In the data rows, zero lies at 4.5, halfway between 4 and 5.
Here are some points, each followed by its number:
np.array([6, 8, 0, 4, 3, 5, 4, 5, 3, 4, 5, 4, 5, 2, 5, 5, 8, 2, 7, 3, 4,
          4, 1, 5, 3, 5, 5, 6, 4, 4, 0, 7, 3, 6]) 0
np.array([6, 6, 9, 4, 4, 6, 4, 6, 6, 6, 6, 4, 4, 5, 0, 5, 2, 6, 2, 6, 1,
          5, 4, 3, 9, 8, 7, 5, 6, 6, 8, 8, 5, 3]) 1
np.array([5, 6, 0, 2, 3, 6, 5, 3, 3, 6, 4, 3, 3, 5, 3, 6, 9, 2, 5, 4, 6,
          4, 5, 2, 4, 6, 4, 5, 6, 4, 4, 5, 1, 2]) 2
np.array([4, 6, 0, 3, 3, 6, 5, 3, 3, 6, 3, 3, 3, 5, 3, 6, 9, 2, 5, 4, 7,
          4, 5, 2, 4, 6, 4, 5, 6, 4, 4, 5, 2, 3]) 3
np.array([5, 1, 3, 9, 7, 4, 5, 5, 4, 1, 5, 5, 7, 4, 9, 0, 5, 5, 7, 5, 4,
          3, 4, 9, 2, 0, 3, 4, 3, 5, 1, 2, 4, 9]) 4
np.array([6, 7, 2, 6, 4, 3, 3, 6, 3, 2, 5, 4, 7, 2, 8, 4, 7, 2, 9, 2, 4,
          4, 1, 7, 2, 4, 5, 6, 3, 4, 0, 5, 5, 9]) 5
np.array([3, 4, 0, 3, 5, 5, 6, 3, 3, 5, 3, 4, 2, 6, 5, 6, 8, 3, 5, 4, 8,
          5, 6, 3, 3, 6, 3, 3, 5, 3, 5, 3, 3, 2]) 6
np.array([5, 6, 9, 4, 4, 5, 4, 6, 6, 6, 6, 4, 4, 5, 0, 6, 2, 6, 2, 6, 1,
          5, 4, 3, 9, 7, 7, 6, 6, 6, 8, 8, 5, 3]) 7
np.array([6, 7, 2, 6, 5, 3, 3, 5, 3, 2, 5, 4, 7, 1, 8, 4, 7, 2, 9, 3, 4,
          4, 1, 8, 2, 3, 5, 6, 3, 4, 0, 4, 5, 9]) 8
np.array([6, 8, 0, 5, 3, 5, 4, 5, 3, 3, 5, 4, 5, 2, 6, 5, 8, 2, 8, 3, 4,
          4, 1, 6, 3, 5, 5, 6, 3, 4, 0, 6, 4, 7]) 9
np.array([5, 7, 0, 3, 3, 6, 5, 4, 3, 6, 3, 3, 3, 5, 3, 6, 9, 1, 5, 4, 6,
          4, 4, 2, 3, 6, 4, 5, 5, 4, 3, 6, 1, 3]) 10
np.array([6, 7, 1, 6, 5, 3, 3, 5, 2, 2, 5, 4, 6, 1, 8, 4, 7, 2, 9, 3, 4,
          4, 1, 7, 2, 4, 5, 6, 3, 4, 0, 4, 5, 9]) 11
np.array([6, 5, 9, 5, 3, 6, 4, 6, 6, 6, 6, 4, 4, 5, 0, 5, 2, 7, 2, 6, 1,
          5, 3, 3, 9, 8, 6, 5, 6, 6, 8, 8, 6, 3]) 12
np.array([5, 5, 9, 5, 4, 6, 3, 6, 6, 5, 7, 4, 4, 4, 0, 4, 3, 6, 2, 6, 1,
          5, 3, 3, 8, 7, 6, 5, 5, 6, 7, 8, 6, 4]) 13
np.array([3, 3, 1, 3, 5, 5, 6, 2, 3, 5, 3, 4, 3, 6, 6, 5, 7, 4, 5, 4, 8,
          5, 6, 3, 3, 5, 3, 3, 5, 3, 5, 2, 4, 3]) 14
np.array([4, 6, 0, 2, 3, 6, 5, 3, 3, 6, 3, 3, 3, 5, 3, 6, 9, 2, 5, 4, 7,
          4, 5, 2, 4, 6, 3, 5, 6, 4, 4, 5, 2, 3]) 15
New points follow, each followed by the numbers of its two nearest points above, looking only along the 2 directions in which the numbered points spread most, nearest first.
np.array([4, 5, 8, 3, 5, 3, 4, 4, 6, 7, 4, 6, 6, 4, 4, 6, 1, 6, 4, 4, 4,
          5, 8, 4, 6, 5, 5, 5, 4, 5, 6, 4, 5, 3]) >> 13 7
np.array([3, 0, 2, 6, 6, 3, 6, 5, 3, 0, 5, 5, 5, 3, 9, 3, 6, 7, 5, 3, 7,
          2, 7, 8, 0, 0, 5, 3, 4, 3, 3, 0, 6, 7]) >> 9 0
np.array([6, 3, 8, 7, 4, 6, 3, 6, 5, 4, 7, 4, 5, 4, 1, 3, 4, 6, 2, 7, 2,
          4, 2, 4, 7, 6, 6, 4, 5, 6, 6, 7, 7, 6]) >> 13 12
np.array([3, 4, 6, 4, 6, 2, 4, 4, 5, 5, 2, 6, 6, 4, 7, 5, 1, 4, 5, 4, 7,
          5, 8, 6, 2, 2, 3, 3, 4, 3, 4, 0, 5, 4]) >> 0 9
np.array([4, 5, 8, 3, 5, 3, 4, 4, 6, 7, 4, 6, 5, 4, 4, 6, 1, 6, 4, 4, 4,
          5, 8, 4, 6, 5, 5, 5, 4, 4, 6, 4, 5, 3]) >> 13 7
np.array([2, 2, 3, 5, 6, 3, 6, 3, 3, 1, 3, 5, 3, 7, 9, 3, 3, 5, 6, 5, 9,
          5, 6, 7, 1, 1, 3, 3, 3, 2, 5, 0, 6, 5]) >> 0 9
np.array([2, 2, 2, 4, 5, 2, 7, 3, 3, 1, 3, 6, 3, 7, 9, 3, 3, 6, 6, 5, 9,
          4, 6, 7, 1, 1, 4, 3, 4, 2, 5, 0, 6, 5]) >> 0 9
np.array([3, 4, 7, 3, 5, 2, 4, 4, 6, 6, 3, 6, 6, 4, 6, 5, 1, 5, 5, 4, 5,
          5, 8, 5, 4, 3, 3, 4, 4, 4, 5, 2, 5, 4]) >> 0 9
np.array([6, 3, 7, 7, 4, 5, 3, 6, 5, 4, 7, 4, 5, 4, 2, 2, 4, 6, 3, 7, 2,
          4, 1, 4, 6, 5, 5, 4, 4, 6, 6, 7, 7, 6]) >> 13 7
np.array([6, 2, 7, 7, 4, 5, 3, 6, 5, 4, 7, 4, 6, 4, 2, 2, 5, 5, 3, 7, 2,
          4, 2, 5, 6, 4, 5, 4, 4, 6, 5, 6, 7, 6]) >> 13 7
np.array([4, 5, 8, 3, 5, 2, 4, 4, 6, 7, 3, 6, 6, 4, 5, 6, 1, 5, 4, 4, 5,
          5, 8, 5, 5, 4, 4, 4, 4, 4, 6, 3, 5, 3]) >> 13 7
np.array([2, 3, 5, 4, 6, 2, 3, 3, 6, 1, 3, 6, 5, 6, 9, 4, 2, 3, 5, 5, 9,
          5, 7, 7, 0, 1, 1, 2, 5, 1, 3, 0, 6, 6]) >> 0 9
np.array([4, 5, 8, 3, 5, 2, 4, 4, 6, 6, 3, 6, 6, 4, 5, 6, 1, 5, 4, 3, 5,
          5, 8, 5, 4, 3, 4, 4, 4, 4, 5, 2, 5, 3]) >> 0 13
